(in the rows, 128 means zero)
Each path below is one point turned by a fixed rotation once a step. After each direction that follows a path, write how fast that rotation turns it, in deg/step (0 if it stays still).
Each turn is a multiple of 5 degrees from 10 to 175, or 0.
Each row of a path follows its step; steps can be skipped.
path 1
step 0: [113 129 113 116 126 131 121 136 122 131 125 129 116 114 138 144 133 127
 121 128 127 120 135 131 119 113 134 122 136 134 127 118 128 129 117 128]
step 1: [127 110 130 129 129 126 138 135 130 141 136 126 135 119 119 134 125 137
 114 133 134 122 119 140 124 134 129 142 121 121 126 111 123 133 135 123]
step 2: [129 131 127 131 122 137 104 132 128 131 134 120 126 139 125 122 124 149
 134 124 132 121 135 122 126 121 139 133 131 120 123 128 129 142 131 114]
step 3: [117 146 138 122 128 132 124 118 119 126 142 128 139 129 127 127 129 140
 118 132 141 137 116 125 138 133 121 132 142 131 133 120 122 126 125 139]
step 4: [137 118 116 123 119 147 129 107 129 126 125 134 134 136 114 134 135 124
 129 130 128 124 130 121 123 127 132 114 131 132 123 119 128 137 122 140]
step 5: [128 134 119 130 125 131 138 120 127 117 120 123 136 115 133 120 122 134
 125 121 140 118 117 141 131 129 143 131 111 132 141 132 136 134 128 133]
step 6: [133 128 126 122 129 117 121 127 117 123 127 135 125 107 123 122 117 131
 135 124 126 116 136 135 127 108 135 120 142 130 118 115 124 124 122 124]
step 7: [113 115 127 126 127 135 135 135 122 134 140 124 116 120 121 122 143 136
 126 135 132 138 121 153 133 127 128 129 127 135 121 123 127 132 135 126]
step 8: [130 120 120 131 118 127 125 132 148 132 131 119 130 141 113 124 126 148
 126 112 132 125 135 126 140 119 123 129 128 122 122 123 128 125 118 126]
step 9: [112 146 128 130 108 127 129 120 121 122 120 131 134 136 132 132 129 135
 121 134 141 134 138 127 135 122 127 143 134 138 131 128 120 133 136 124]
[129 131 124 129 124 121 130 129 127 125 128 126 130 128 130 123 128 132
 128 125 125 128 130 124 126 131 128 130 124 126 124 126 132 133 131 130] | 110
[130 127 127 126 131 130 130 127 127 124 123 127 131 125 131 132 124 123
 124 126 127 127 132 133 126 126 127 127 129 130 129 128 134 132 129 131] | 65
[125 125 126 124 132 123 129 130 129 126 127 130 121 125 127 127 131 126
 131 127 128 124 129 131 130 126 132 130 127 125 129 124 131 124 130 130] | 55
[129 125 131 130 126 131 127 132 129 133 130 130 123 124 131 125 124 131
 127 127 126 126 129 130 129 133 127 129 133 131 127 126 133 128 129 125] | 65
path 2
step 0: [131 129 133 123 121 128 131 123 144 125 115 132 143 127 133 101 129 144
 140 125 112 125 125 131 123 142 133 127 130 136 120 127 124 132 143 125]
step 1: [131 137 137 119 112 136 139 132 125 123 118 119 119 110 126 124 131 118
 115 125 137 117 139 125 120 131 126 144 137 133 122 128 112 129 140 124]
step 2: [133 138 131 133 124 118 145 131 125 111 116 144 122 127 139 138 142 122
 134 120 127 137 125 128 136 133 120 126 114 124 129 115 124 117 131 113]
step 3: [137 132 134 130 118 127 129 131 114 145 124 124 120 122 125 139 122 135
 129 112 135 135 128 129 135 116 108 132 119 128 124 118 147 143 124 132]
step 4: [118 129 124 122 142 113 123 145 136 122 126 126 130 130 123 137 129 134
 152 113 141 126 128 136 135 116 131 117 134 119 122 130 132 128 128 141]
step 5: [108 123 122 118 115 126 125 125 138 142 145 126 126 143 131 128 119 140
 130 123 124 117 116 112 136 123 123 133 141 125 132 121 121 130 135 129]
step 6: [129 123 104 132 124 131 123 139 132 124 120 130 124 132 122 124 122 111
 121 139 124 129 119 138 142 128 126 127 154 128 124 132 113 128 123 122]
step 7: [122 127 127 156 126 133 141 124 130 133 123 138 133 143 124 134 119 133
 114 142 142 133 127 123 120 137 139 125 130 122 127 120 131 132 131 114]
step 8: [140 125 131 116 139 130 124 124 138 128 120 125 129 133 115 139 110 113
 124 144 136 133 143 128 134 127 126 128 109 127 132 135 135 138 121 120]
step 9: [138 121 150 127 131 132 116 134 129 112 142 124 140 142 120 123 133 136
 132 132 134 126 127 128 112 122 124 112 127 131 138 122 139 121 122 122]
[127 129 123 129 132 130 125 122 128 133 126 126 130 125 127 126 129 129
 133 129 127 124 124 127 128 128 130 128 134 128 129 125 123 129 130 127] | 60
[126 129 129 130 131 131 123 129 127 128 128 126 135 130 127 124 129 127
 128 133 132 129 130 129 128 132 125 131 124 134 130 130 127 126 131 125] | 35
path 3
step 0: [132 156 120 137 134 127 136 129 121 132 126 122 137 129 126 135 131 127
 121 136 122 135 127 136 136 114 106 117 120 129 137 145 126 126 133 125]
step 1: [141 151 113 135 141 132 132 135 139 129 125 115 120 142 132 119 136 122
 123 132 131 109 133 120 139 124 119 123 133 129 125 123 124 121 132 120]
step 2: [136 150 112 120 138 138 139 128 117 119 138 144 125 133 137 130 132 127
 123 145 125 127 122 121 134 115 135 120 125 125 117 131 140 119 129 121]
step 3: [116 128 126 121 138 132 150 137 129 131 128 120 132 137 123 126 143 119
 128 140 123 121 118 119 137 115 120 117 114 125 130 137 126 113 138 121]
step 4: [120 140 129 122 147 126 134 133 122 140 116 128 127 141 139 143 132 126
 122 126 134 110 131 122 128 115 137 108 139 122 118 135 123 123 129 129]
step 5: [126 144 127 128 128 149 142 130 118 143 125 131 124 132 136 127 136 119
 129 140 110 130 134 130 111 125 134 119 132 126 132 140 124 111 134 128]
step 6: [130 138 136 127 147 135 134 131 140 132 118 132 135 146 123 128 139 143
 135 142 127 123 133 131 133 132 137 121 130 118 139 130 123 114 146 129]
step 7: [119 145 129 121 131 142 124 122 121 144 135 116 138 133 129 128 121 142
 124 144 125 118 137 127 130 122 140 118 128 107 125 129 126 127 128 115]
step 8: [128 137 124 128 139 148 151 112 125 136 127 119 153 132 134 127 125 130
 129 130 133 132 143 132 131 122 121 119 128 133 140 130 125 121 136 123]
step 9: [135 156 122 139 146 125 122 121 138 136 128 123 141 123 130 135 139 131
 124 132 122 123 129 140 138 124 126 111 124 124 131 129 113 127 130 125]
[129 127 127 129 129 130 130 124 128 130 129 126 126 129 135 126 127 129
 127 126 128 130 134 126 125 128 128 131 127 128 118 127 132 127 127 131] | 120
[130 129 127 129 133 123 122 130 130 129 127 129 130 128 130 128 130 126
 128 124 131 126 128 128 128 130 135 126 127 125 124 124 127 130 130 124] | 140
[129 130 123 128 132 126 129 128 127 124 130 125 128 123 131 128 126 126
 129 128 128 126 122 126 133 132 123 125 127 131 127 125 131 126 125 128] | 40
path 4
step 0: [134 130 128 131 133 125 141 125 121 132 140 131 128 115 126 130 121 116
 119 125 112 140 111 133 119 134 128 128 113 122 135 136 133 132 141 139]
step 1: [130 149 119 128 128 126 134 133 115 127 115 120 133 142 112 123 116 135
 115 122 127 138 124 132 123 129 130 137 117 126 129 130 131 129 130 140]
step 2: [135 130 127 137 133 132 132 133 129 129 131 122 116 134 127 130 117 114
 111 124 136 139 112 139 122 136 133 119 136 135 136 141 139 133 134 135]
step 3: [124 127 132 144 138 125 137 131 117 135 119 122 139 149 132 126 118 122
 114 125 126 136 115 124 119 135 121 131 118 126 125 128 117 129 118 131]
step 4: [128 120 126 127 124 135 128 126 127 126 122 119 119 134 124 113 137 122
 118 128 141 130 103 131 120 135 139 131 118 124 140 141 124 130 120 135]
step 5: [123 119 121 130 144 140 129 126 112 126 125 119 124 138 125 115 124 124
 127 133 121 139 114 130 122 140 127 126 135 124 119 124 116 112 133 133]
step 6: [122 124 115 121 118 143 136 135 126 128 129 130 129 127 132 110 116 113
 134 123 126 134 106 124 124 126 122 138 122 131 129 138 123 135 125 133]
step 7: [127 140 131 124 131 133 133 117 127 127 131 111 130 130 109 120 129 121
 125 122 115 134 107 121 116 130 127 136 138 129 129 117 120 126 137 133]
step 8: [124 137 127 126 122 149 129 130 128 131 126 132 129 128 112 118 104 110
 121 131 138 131 125 132 131 134 129 129 131 130 131 121 118 131 124 142]
step 9: [122 131 130 136 128 124 136 111 132 117 135 127 130 129 134 117 116 117
 106 134 118 130 111 127 122 131 126 126 130 126 126 115 128 141 132 134]
[126 124 128 125 127 126 128 126 127 125 129 128 128 126 132 123 128 132
 130 131 127 127 128 129 128 133 125 127 122 129 131 127 131 121 129 133] | 65
[126 123 128 127 128 129 127 129 133 129 128 130 126 128 126 123 129 127
 136 125 127 130 125 129 129 128 128 134 131 126 128 125 122 127 131 126] | 40
[128 126 127 129 128 129 127 124 127 129 128 133 124 128 131 127 131 127
 125 133 126 126 128 128 128 129 134 127 125 119 125 128 124 128 124 126] | 65
